In the rows, 128 means zero.
The rows below come in pairs that one turn or mirror swaps. Which row does each named row swap with?
The rows were stretched afterwards, more along some directions than others.
zeg: [ 89 113 146 127 124 123 130 171 146 149 146 106 135 137 107 108]
voz: [110  71  74 156 143 112  99 151 117 167 124 166 123  86 104 137]
piv: [115 136  89 138 136 145 106 180 137 139 124 136 113 130  92 147]
zili: [120 155 128 135  98 132 104 143 113 110 133 139 137 109 179 119]
vasi: [131  96 106  97 120 111  95 175 127 136 144 143 146 179 119 107]
sagi: [143 107 111 136 161 140  81 103  95 162 105 135 113 112 111 111]
lib: [101 151 121 167 141 125 103 168 136 131 107 122 134 107 128 117]
gem: [139 104  90 107 151 133  86 113 122 123 133 167 129  94 122 128]
feb: [125 156 137 146 112 115 127 149 142 132 107 132 120  83 114 176]
gozun: [123  77 125 156 133 109 139 135 159 163 133 130 138 119 113 139]
Zod: [107  90 105 143 153 101  72 148 112 145 150 123 140 141 137  96]
nivu: [145 118 118 144 131 113  98 125 109 149  93 155 125  94 101 149]
Fupap: [147 122 151 128 156 153 122 130 118 155 160  99 123  99 143 165]
mobi: [129 123  90 139 162 151 103 147  98 174  96 125 122 113 109 111]
pul: [115 139 166 142 152 115  96 139  96 167 136  71 112 144 100 113]
bato: [140 142 156 117 160 117 102 115 106 164 143 114 102 109 130 139]
balo: [145 162 134 110 133 132  90 140  96 159 130 110 123 134 138 116]
nuvis: [127  83 131 130 123 106 143 132 173 133 139 137 130 132 114 152]
numek: [140  96 104 117 115 130 119 128 154 137 115 184 150  98 138 118]
sol: [104  93 113 148 159 117  83 143 111 168 162 111 120 126 133  91]
numu: [127  88 109 137 118 121 112 194 148 148 120 125 130 152  76 132]
tam: [141 135 125 130 128 133  96 171 110 132 144 153 152  99 155 165]
golev: [114  52  88 148 165 114 113 125 112 176 123 124 112 106  85 141]
Golu: [133 105 138 106  95 115 126 147 124 158 129 155 118 140 100 132]
Dekan: [109 146 176 134 124 116 118 177 164 130 147 123 139 136 139 140]
pomi: [127 153 110 142 136 132  90 141 132 151 148 150 138 142 164 112]
Molu: [137  87 150 132 146 110 103 125 103 178 127  98 125 147 105  98]
dolin: [ 84 131 153 171 145 105 100 148 108 159 123 105 122 122 102 127]
bof: [121  89 136 151 120  96 110 161 132 140 103 131 132 119  82 135]
tifu: [135 121 106 120 120 158 126 125  98 142 116 125 108  96 130 138]
Nido: [122 144 131 130 131 100 102 163 117 136 116 154 115  90 105 171]
bizos: [ 87 114 139 136 156 110 121 125 108 172 162 115 127 115 112 136]
sosin: [149 111 129 112 135 138 120 147 140 156 118 162 132 116 122 151]
tuzu: [127  95  93 117 129 122  83 193 123 143 134 128 146 168 104  92]
Liv: [137 103 137 144 120 107 106 152 147 162 144 131 148 159 140 107]
nuv: [129 130 169 120  87 105 116 139 163 115 147 144 126 139 138 119]

numu swaps with Liv
nivu swaps with pul
tuzu swaps with gozun

